Named turns come first, each shown by rows before and after it. Which turns, in which order, take the first row of each pair that follows to the second? Write the first one first, as in the answered first pair.
Zizet (before => after):
[-4  7  6  5  3 -8 -7 -3] => [ 0 10  4  5  6 -2 -9 -2]
[13 -3  1 -7 -8  3  3  0] => [12 -5  0 -7 -8  4  4  1]
[  7   9   5  28  -3   3  -8 -11] => [ 9  9 -1 26  2 15 -7 -2]
fazu (before => after):
[ -3  -7   8   6  -4 -15   6  -6] => [ 10   4  -2 -17   1   3   5  -1]
[-8 -2 -6 -3 -2  2  3  2] => [-9 -5 -4 -2 -1 -1  3  1]
[-7  2  6  1 13 -7 -4 11] => [-3  8 -1 -2 10  7 -6 13]
Bodud (before => after):
[ -3  -6   4   9   0 -11   0   2] => [  5   1   4   3   5 -12  -3  -2]
[  2   1 -10  15  -6  17   3   9] => [12 12 -8 15 -4 12 -3 -2]
[  8   8   0 -10  -9   5  -9 -15] => [  1  -2  -4 -21  -4  11  -1   1]
[-9 -1 -1  1 -5 -2  0  4] => [-3  6  0  3 -5 -4 -4 -4]

Between the rows of a pair lie two turns.
[ -9   1   0   1 -19  -6  -5 -16] => [  7  10  -5 -20  -2   4  -7 -11]  Bodud, Zizet
[-12 -22  -2  14  -6   7  14  14] => [  5  -7   1 -30   7  -6  14   4]  Zizet, fazu
[-16 -10  -1  20  -9   5   5   0] => [  1  -1   8 -21  10 -15   6  -8]  Zizet, fazu
[ -9  -8   7  14  -9 -15   1  -3] => [  2  -6   4 -19  12 -10   4   8]  Bodud, Bodud
[ -4  -4   0 -15   2   0   6   7] => [ -1   7  -2  11 -11   5  -3  -6]  fazu, Bodud
[ 3 -9 -7  1 11 10  0 15] => [14  5 -3 14  5  1 -9 -7]  Bodud, Bodud
[  2 -13   2  20   1   2   2   7] => [16 -1  0 15  8  7 -5  3]  Bodud, Zizet
[  1   2  -5 -11 -12   7   5   1] => [  7   7   2  -2  -9  -6  -1 -11]  fazu, Bodud
[  3  -5  -3  -1   1  -6   0 -12] => [ 2 -6 -9  1 -2  8  1 -5]  Bodud, fazu
[ -8  -6   0 -10  -5   2   5  10] => [ -3   1   7  -6  -9 -12   1  -6]  Zizet, Zizet
[ -3  -1   1  19  -8  -5  -4 -10] => [14  6 -5 -8 13  7 -4  0]  Bodud, Zizet
[ 10   5   3 -13  12  -7  -1   2] => [-8 -4  5 17 -8 -9  0 -2]  Bodud, Bodud
[  1  -3  -4 -11   2   0   5   2] => [-6 -5 -4  5 -8  2  4  0]  fazu, Zizet
[-3 -5 -2  4 -2  6  4  2] => [-1 -6  2 -7  2 -2  6  0]  Zizet, fazu
[ 7 -1  1 -7  7  8 -1  1] => [ -5 -11   5  -1   3   1   4   4]  Bodud, fazu
[-13  -7  -4 -10  -6   7  10  11] => [ -3   9  -1  13 -15   0  -3 -12]  Bodud, Zizet
[ 3 -8 -7 15 10 -4 -1  6] => [13 -1 -8  3 16 -5 -3  3]  Bodud, fazu
[14 -4  0 -4 15  3 -2  8] => [ 5 -5  3 21 -1 -1 -4 -2]  Bodud, Bodud
[ -1   4  -3 -17  -3   1   4  -2] => [ -8  -3   4  -5  -4 -12   6  -6]  fazu, fazu
[ -6  -4   4   7 -10 -15   0 -10] => [ 10   4  -1 -17  10  -4  -1  -1]  Zizet, Bodud
[ 3  2  1  1  0 -2 -5  0] => [-3 -3  0  1  0  0 -2  5]  Bodud, Bodud
[ -2 -10   3  13   7   2   2   9] => [ 2 -4 -3  5  8 14  1 12]  fazu, fazu
[-5 -5 -9 -1 -7 12  9 12] => [  1   5   0   9 -14  -7   1 -12]  Zizet, Bodud
[-14  -3  -5   2  -7   1  -2  -1] => [ 1  9 -7  1 -1  3 -8 -7]  Bodud, Zizet
[  4  21   0 -10 -28   9 -11 -17] => [  6  16  10 -24 -17 -11  -7 -20]  fazu, fazu
[  0  -6   2  12  -5 -11  -1   0] => [ 5 -7  0 -9  8 -6  2  9]  Bodud, Bodud
[ 9 -5  2  1  7 -2 -7  0] => [ 7 -6  2  7  4 -1 -7  0]  fazu, fazu
[-10  -9   7   6  -9  -5  10  15] => [13 14  7 13 -5 -4 -4 -4]  Bodud, Zizet
[ -3   2   2 -18 -13  -6   1  -4] => [ -6   1   2 -11 -17  -8   1  -6]  Bodud, Bodud
[  6   1 -11  -9  11   2  -1   7] => [-11  -8  -8  11  -4  -3   2   4]  Zizet, Bodud
[-3 -7  3 10  7 -3  2 12] => [ 0 -3 -3  8  5  9  1 14]  fazu, fazu
[-2 -2  0 15 -5  0 -3 -1] => [ 4 -2 -3 -8  9  5  0  9]  Bodud, Bodud
[ -3 -12  -5   3  10   8   0  16] => [ 15   8   0  10   9  -1 -12  -6]  Bodud, Bodud
[  7   1 -12  -2   6  13   6   6] => [11  4 -1 13  8 -7  1 -9]  fazu, Bodud
[-16   4  -6   5 -40   9   3 -13] => [ 13  24  -6 -24 -18   9  -5 -20]  Zizet, Bodud
[-12  12 -13  -2 -31  12   3 -12] => [ -2  13  -8 -32 -17  -1   6 -13]  fazu, fazu
[ 15   6  -2 -10  17   5  -7   0] => [ 14   6  -3   7  14  12 -11   0]  fazu, Bodud
[-12   1  -6   8 -17  -1   0  -6] => [  8  15  -7 -11  -2  -1  -5 -11]  Zizet, Bodud
[-14  -7  -2  14 -16 -13   3  -8] => [ 10  10  -2 -16   1 -16  -1 -15]  Zizet, fazu
[ -3   1   0   0  -5 -10  10 -17] => [ 10  10  -8  -1   3   6   4 -13]  Zizet, Zizet
[ 18  20  -2 -14   3   0  -4 -12] => [-14 -10  -1 -22  -4  -2  15  11]  Bodud, Zizet
[ 10   5  12   7   8 -20  -7 -12] => [  5   4 -11   6   3  25  -3  12]  Bodud, fazu
[  1 -14   6  -8  20   6  -6  11] => [ -6 -19  10   7  15   1  -7   9]  fazu, fazu
[11 -8  8  1 22 11  3  1] => [ -5 -19  11  14  10   4   8   1]  Bodud, Zizet
[ -9  -2  -5  -1 -11   6   5  -3] => [ -5   0  -4 -13  -5   4   5  -2]  fazu, fazu
[ 14  17  -5   3  -8  14  -4 -12] => [ -3  -4  -7 -17  -3  19  12  12]  Bodud, Zizet
[  1 -10   2 -34  20 -10   9  13] => [-23 -16 -12   8 -18  18  10  16]  fazu, Zizet
[  8  -3  10  -7  11 -14  -5 -10] => [ -4 -16   2 -10  13   2   3  12]  Zizet, Bodud
[ 2  3 -6 12  4 14 -5  7] => [-2 -2 -6 10  4 14 -2 11]  Bodud, Zizet
[  2  -5   1   4   9 -13  -3   7] => [ 1 -4 -7 -5  6  2  0 15]  fazu, Zizet
[  2  10   4  -4  -5  -5  -3 -13] => [  1  10   5   1  -8  -4  -4 -14]  fazu, fazu
[  3   7  -1  -5 -11   1  -1 -10] => [  3   5   3  -6  -9  -5   0 -11]  fazu, fazu
[ 7  2 -1  2  9  3 -4  3] => [ 2 -3 -1  9  7  3 -3  4]  fazu, Zizet
[ 3 -3  1  1 13  4  2 13] => [ 2  0  3 18  5  2 -2  4]  fazu, Bodud
[  1   7 -10 -15   9  10   6  -1] => [-17  -4  -8   7  -8   5   9  -2]  Zizet, Bodud
[11 -2 -1 -3 18 11 -2 13] => [ -1 -15   8  -1  16  -6   4  13]  Bodud, fazu
[-24  -3   3   8 -22  -2   0  -7] => [ -2  16   1  11 -15   2 -12 -19]  Zizet, Zizet
[ 1 -7  7  8  2 -9 -2 13] => [-4 -6  1  8 -5  0  0 16]  fazu, Bodud
[  1   4  -8 -10  -4  -5   2  -4] => [ -3   0  -3  -2  -5 -12   2  -6]  fazu, fazu
[ -8   5  -4  -9 -19   6   0  -6] => [ -4   7  -5 -16 -14   6   0  -5]  Bodud, Bodud
[  3  10   3   0   2  -5  -3 -17] => [-7  1 -6  9 -3 16  1  0]  Bodud, fazu
[ 7 11  2  0 11 -6  4 -8] => [-12  -4   1  11   2  -1  11   3]  Bodud, Bodud
[ -2   0  -6 -12  -5  18   2  10] => [-14  -7   4 -10 -15  -3   6   0]  Zizet, Zizet
[ -2  -3   2  10   0 -11  -3  -9] => [ 9  2 -1 -7 13 -3 -4 -3]  Bodud, Zizet
[ -2 -14   1  23  18  10  -1  19] => [ 21   5   3  13  28   4 -11   3]  Bodud, Bodud
[  3   3   4 -15  -6  -6   4   4] => [ -4  -1   1 -10 -12   1   5   8]  Bodud, fazu
[  2   3  -2   8 -18   3  -4 -15] => [ -2  -9  -7 -16  -5  13   6   7]  Bodud, Bodud
[ -7  -4   7  16   9 -19   1  -6] => [ 8  2  3 -5 26 -9  0  2]  Zizet, Bodud
[-15 -11  -2 -17  -1  -1   4   8] => [ -7   1   6 -12  -5 -18  -4 -13]  Zizet, Zizet
[ -6  -6  -2 -17  -3  -4  -5  10] => [ -2  -1   1 -14  -5 -14  -9  -1]  Zizet, Zizet
[-9 -8 -8 -1  6  8  8  9] => [-12  -5   2   3  -2 -12   7  -7]  Zizet, Zizet
[  2   4  -3   9   1   2  -4 -11] => [ 0 -2  3  8  7 -8 -2 -9]  Zizet, fazu
[  0  11   7  -5  -3   6  -5 -13] => [  0  11   5   3  -1  10  -7 -11]  fazu, Zizet
[  9   9   0 -14   2   0  -1  -6] => [ 1  6 -5 10 -8 12 -3 -3]  fazu, Zizet
[-6  2 -6  8 -7  8 -1  3] => [  1   4   3   6  -1 -11  -4  -7]  Bodud, fazu
[ 2  6  6 14 -6  2 -3 -6] => [11  9  1 -1  6 11 -2  1]  Zizet, Bodud
[ 8 17 -1 -4 -3  4 -8 -5] => [  6  14   0  12  -3   5 -10  -3]  fazu, Zizet
[  1   7  -2  -1 -13   6   1  -8] => [ 2  7 -5 -8 -8 11  1 -3]  Zizet, Bodud
[ 2  8 -6 -6 14 12  2 -5] => [-2  1  5 -3 18 -8  4 -8]  fazu, fazu
[ 5  2 -4  2  4  3 -4 -3] => [ 6 -1 -2 -1  8  0 -3 -1]  fazu, Bodud
[  0   6   5 -13   8  -2   8  -9] => [-12  -2  -2  -6  -1  11  13   2]  Bodud, fazu
[ 10  12  17 -38  -2 -19   6  -6] => [-18 -15   8 -26 -10   2  20  24]  Zizet, Bodud
[11  5 -4 -8 11  6 -5 -1] => [-12 -13  -1   0  -2   0   6   7]  Bodud, Zizet
[ 2 -2 11 14 -3 -3  0 -1] => [ 9  2  7 13  1  5 -2  1]  Zizet, Zizet
[-7 -2  9 -4  1 -2  4 -1] => [-7  1  5 -7 -2  6  4  0]  fazu, Zizet
[-4 -5 -8 -5  1 12  4  7] => [-11  -7   1  -3  -7  -7   7  -4]  Zizet, Zizet
[ 0  1 10 11 -3 -8  4 -7] => [11  9  4 10  3  6  1 -3]  Zizet, Zizet
[ -5  -8  -9 -23  -2  -1   2  16] => [ -5  -4   1 -18  -9 -23  -1  -3]  Zizet, Zizet
[ 1  1 -3  1  6  5 -3  9] => [-8 -5  1  1  0 -4  1  7]  Zizet, Zizet
[  3  -1  -1  15  -1  -1 -10 -10] => [ -1 -12   0 -12  11  -4  -2   6]  fazu, Bodud
[ 6  0 -4  0  5  7 -4  2] => [-4 -9 -2  0  1  2  2  6]  Zizet, Zizet
[12  1 -4 15 15  9 -7  8] => [15  1  0  3 21  2 -6  8]  fazu, fazu
[ 17   9  10   4  12 -16  -7 -13] => [  1  -2 -10  10   4  25  -1  15]  Bodud, fazu
[11  7 -5 15  2  5 -1  3] => [ 6 -1 -7  8  4 10  4 13]  Bodud, Bodud
[ 1 11  3 16  1 -7 -5 -8] => [-9 -5 -2 -2  9  4  7 16]  Bodud, Bodud
[13  1 -8 17  2 -3 -3  1] => [  6  -8 -10   8   7   4   3  14]  Bodud, Bodud
[ 2 -4 -3 14 -2 13 -5 -5] => [ -5 -11  -2  13  -5  10  -1  -2]  Zizet, Zizet
[14  8  0 -5 11  3 -5  1] => [-5 -4  0 19 -6  3 -1  3]  Bodud, Bodud
[ 0 -3  2 -7  5  2  0  2] => [ 1  2  0  6 -2  6 -4 -3]  fazu, Bodud
[10  5  1  0  4  7  4  7] => [ 5  4  2 13 -3  5  3  3]  Bodud, Bodud
[ -2  -5   3   9   0 -15   4   0] => [ 10   2   0  -5  11 -11   1   3]  Zizet, Bodud
[ 8 10  0 -6  0 12  0 -5] => [ 4  4  5 15 -2  6 -2 -7]  fazu, Zizet
[  7   1  -1 -10  12  -1  -2   4] => [ -5 -10  -2  -5   5   1   4  11]  Bodud, fazu
[ 4  2 -3 33 -4 14 -6 -5] => [ 9 -4 -9 -4 17 25  3 18]  Bodud, Bodud
[ -7 -17 -12   4  -1   1   8  10] => [ 18   5  -8  -4   9  -7  -4 -10]  Bodud, Bodud
[ 8  4 -4 -4  6 14 -7  5] => [-10 -13   2   9  -1   2  -1   9]  Zizet, fazu
[ -2   2   1 -13  -3   0   5  -5] => [ -6   2   2  -3  -9  -1   4 -10]  Bodud, Bodud
[ -3   0   1 -16  -2  -3   3  -2] => [  0   8  -3  -1 -10   7  -2  -7]  fazu, Bodud
[ 5 -2  4 -7 13 -8 -3  1] => [ 2  1 -7  5  2 14 -3  6]  fazu, Bodud
[ -8  -4   5  -3  -1 -15   3  13] => [-10   0  -2  10 -10  -1   0  14]  fazu, fazu
[  8   3 -13  -8  -2  11  -5   5] => [-10 -13  -5   7  -8  -4   0   7]  Zizet, fazu
[-19  -1   0   2 -18 -13   5  -7] => [ -3  10  -3 -23  -7  -9   3  -9]  fazu, Zizet
[ -4 -16   3  -4  13  -5   6  17] => [  0  -8  12   1   8 -24   2  -2]  Zizet, Zizet
[  7  -5   5   3   4 -18  -6  -8] => [  7 -11  -1  -9  13  -3  -1  10]  Zizet, Bodud
[ -4  -1  -1  10 -12   5   3  11] => [10 11 -2  9 -6  8 -4  5]  Bodud, Zizet
[ 3 -7 -6 -9 -2 11 -3 11] => [  8   0   4  12  -5  -5 -11  -6]  fazu, Bodud
[-10   1   1   0  -8  -6   0  -4] => [ 2 11 -1 -7 -1 -1 -5 -7]  Bodud, Zizet
[ -9  -1   0  -3 -21  -2   2   0] => [ -5   2  -2 -12 -19   3   2   2]  fazu, fazu
[ -2   3  -7  10 -12   9  -1  -1] => [  5   6  -6 -15  -1   6   1   0]  fazu, fazu
[ -3   1  -3  -9   4 -15   6  -3] => [-9 -2 -5 11 -5 -9  4 -4]  fazu, fazu
[-13  -6  -4 -10  -5   8   8  10] => [ -6   4   4  12 -12  -7  -2 -12]  fazu, Bodud
[  1 -11   6  -2   4  -5  -1 -11] => [ 4 -5 -3 -6  2 14 -2 -5]  Bodud, fazu
[  4   7   0  19  -7  -1  -6 -10] => [-3 -8 -5 -8  6 11  5 16]  Bodud, Bodud
[ 2  1  3  2 15 10  5  9] => [-2 -3  9 -1 16 -4  7  6]  Bodud, fazu
[  8  23   2   3   5  -1 -17 -17] => [-16  -1  -5  23  -2  17  -7   8]  Bodud, fazu
[ 6  4 -4  6 -8 10 -4 -1] => [  8  -2   6  -6   6 -10  -2  -2]  fazu, Bodud
[  8  -2   1 -11  13  -1   1   7] => [ 0 -1  4 17 -4 -6 -3 -6]  Bodud, Bodud
[12  8 -4  1  8  8 -4  4] => [ 4  1  0 18  5  1 -4  4]  fazu, Zizet
[ -4   7  -5   8 -17   0  -3  -5] => [  0   9  -2  11 -12  -3  -5  -8]  Bodud, fazu
[-11  -2  -7   8 -11  15   7   0] => [-11   0  -1  11 -15   2   5 -11]  Zizet, Zizet
[ -1   7  -3   3 -12   2  -3  -8] => [ 3  9 -2 -9 -6 -1 -2 -7]  fazu, fazu
[-7 -6  0 -4  1  5  2 10] => [ -7  -3   7   0  -4 -10   1  -3]  Zizet, Zizet
[-2  6 -5 -7 -5 12  4  4] => [ -7   6  -1   5 -13   4   4  -5]  Zizet, Bodud
[ -7  -6   9  10   1 -12  -5  -6] => [-3  3 -4 12 -6 14 -8 -2]  fazu, fazu
[ 10  -4   2   8  14 -12  -6  -1] => [ 8 -2 -4 19  7  1 -8  0]  fazu, fazu
[ 4  5  1 10 -2  2 -6 -5] => [ 4  0 -2 -6  7  8 -1  8]  Bodud, Zizet
[-11 -12   9   7   6 -15   0   9] => [  4  -1  12  -3  13 -19  -5   1]  Zizet, Bodud
[  8   6  -3 -28   7   8   8   1] => [-19 -10   4  -1 -17  -7  15  -4]  Bodud, Zizet
[ 6  1  0 -6  4  5 -2  8] => [-4 -7  5 -2  1 -5  2  8]  Bodud, fazu
[ 3 -2  0  6  5 10 -1 11] => [ 3 -3  9  3  9 -9 -2  4]  Bodud, fazu
[ -3   7  -8   0 -23   1  -2  -9] => [ -4   1   3   1 -16 -18  -2 -12]  Zizet, fazu
[ 7  5 -5  0 -4 15  1  1] => [-3 -3 -4  1 -8 13  6  6]  Bodud, Zizet
[ -9 -13   9  -3  17 -11   1   0] => [-13 -11  -5 -12   8  13   5   8]  fazu, Zizet
[12  3  7  0 12 -6 -5 -5] => [ 0 -5 -2  5  7 14  0 12]  Bodud, fazu
[ 15   4 -10  11  -9  18  -1   3] => [ 19  -5   8  -1   9 -18   1  -2]  fazu, Bodud
[  2  13  -8   3 -24   8   3  -6] => [ 12  15   4   4 -10 -14  -2 -15]  fazu, Zizet
[10 -3  4 15 20  8 -2 14] => [12 -1  5 22 16  5 -5  8]  Bodud, Bodud
[  6  -2   3   4  -3 -23   4   1] => [  2  -8   1  -3   0 -19   9  10]  Bodud, Bodud
[ 8 -5  0  0 17 -9  3  5] => [-1 -7 -9  4  7  8  6 13]  fazu, Zizet
[-13  16  -2 -14 -17 -20  -3  -3] => [ -6  25  -7   0 -19  -7 -10  -6]  Zizet, fazu
[ 6 12  7 -3 -3 -8 -5 -2] => [-10  -2   5   2  -9  -2   3  11]  Bodud, Bodud
[ 8  1  2 -1 -1  7 -9 -6] => [-2 -9  1 -8 -1  8 -2  4]  Bodud, Zizet
[  0   1   0 -14  10  -6   6   2] => [-10   0  -7   4  -6  10   6   5]  fazu, Zizet
[ 14   7  -6 -14  11  12  -3   7] => [ -1   4  -3  22 -13   7  -5  -5]  Bodud, Bodud
[  1  -5  10   4  17 -10   4   1] => [-5 -5 -3  8  4 15  5 10]  fazu, Bodud
[  8  22  -1 -13 -18  -6  -6 -23] => [  4  16   6  -7 -17 -17  -4 -26]  fazu, fazu
[ -4 -10   3  -3   8  -3   4   2] => [  3  -1   0 -12   8   3   2  -1]  Bodud, fazu
[-5  1  4 22  1 -6  0 -3] => [11 11  1  2 17 -1 -3  0]  Zizet, Bodud
[  1   3   3 -18   0  -2   1  -5] => [-12  -5   0  -8  -9   6   5   3]  Bodud, fazu
[ 24  18  -7  12  12  14 -13  -5] => [ -7  -8 -11  25  -1  24   1  15]  Bodud, Bodud
[-14 -12  10   1  -3   2   6  10] => [  0   3   5 -22   0   5   2   3]  Zizet, fazu
[-2 -4 11  4  7 -4 -3 -2] => [-7 -6  3  0  3 10  0  6]  fazu, Bodud
[  9 -10   3  20  17   8  -3  11] => [10 -7  7 27 11 -1 -6 -1]  Zizet, Bodud
[ 13  10   4   4   2  -5  -8 -17] => [  1  -8   0 -21  11   1   5   8]  Bodud, Zizet
[ 3  1 -9  3  6 14 -3  5] => [-1 -5  2 15  6 -7 -3 -2]  fazu, Zizet
[-23 -13  -1  12  -4  15   6  11] => [  5  14  -1  22  -1  16 -12 -11]  Bodud, Zizet
[ -3  -5   4   4  10 -10   1   3] => [-3 -1 -3 14  3  4 -2  4]  fazu, fazu
[15 10  3 -7 12 -8 -6 -9] => [-7 -9 -8  6  1 16  3 15]  Bodud, fazu
[ 1 -2  2 26  7 -7 -4  5] => [15  6  0 12 18 -5 -7  5]  Zizet, Bodud
[ 3 -9  4 27 16  6 -3 10] => [12  1  8 25 17 -3 -8 -2]  Zizet, Bodud
[  6  11   5   5  -6 -14  -6 -19] => [14 12 -9  0  6 18 -6  1]  Zizet, Zizet
[ 19   2 -12 -13 -13  15   1  -5] => [ 27   4  -1  -6  -3  -8  -4 -15]  fazu, Bodud
[-6 -2  0  2  7 15  3  3] => [-9 -6  9  8  7 -3  4 -5]  fazu, Zizet
[10  5  7 -5 -4 -8 -4 -8] => [  3  -6   0 -11   1   7   3  12]  Zizet, Bodud
[ -5  -3 -11   0  -3  14  -2   8] => [ -3   4  -3  10 -11  -1  -7 -10]  Zizet, Bodud
[ -4   2  -6  -4 -11  14   4   3] => [ -3   1   7   7  -9 -11   1 -10]  fazu, Zizet
[ -8 -12   2 -16  -1   1  12   8] => [  0  -1   5 -23  -2  -7   8  -5]  Bodud, fazu
[ -9   0  -2  -1 -13  -4   1  -3] => [ 5 10 -3 -7 -5  0 -4 -7]  Bodud, Zizet
[  9  -1  11   9   0 -13  -5 -14] => [ 12  -6   1 -10  15   8   0   9]  Zizet, Bodud
[ 2 -1 -1 20  4  4  0  7] => [  4  -5   5  -3  15 -11   5   9]  Zizet, fazu
[-5 -6  9 -6 -2 -5  4  0] => [ 6  3  9 -4  1 -4 -3 -7]  Zizet, Zizet
[-2 -1 -5 -9  2  9  0 10] => [-10  -6   3  -7  -5  -7   3   2]  Zizet, Zizet
[ 7 -1  4 -3 14 -4  0  2] => [ 1 -4  5 13  8 -5 -1  2]  fazu, fazu
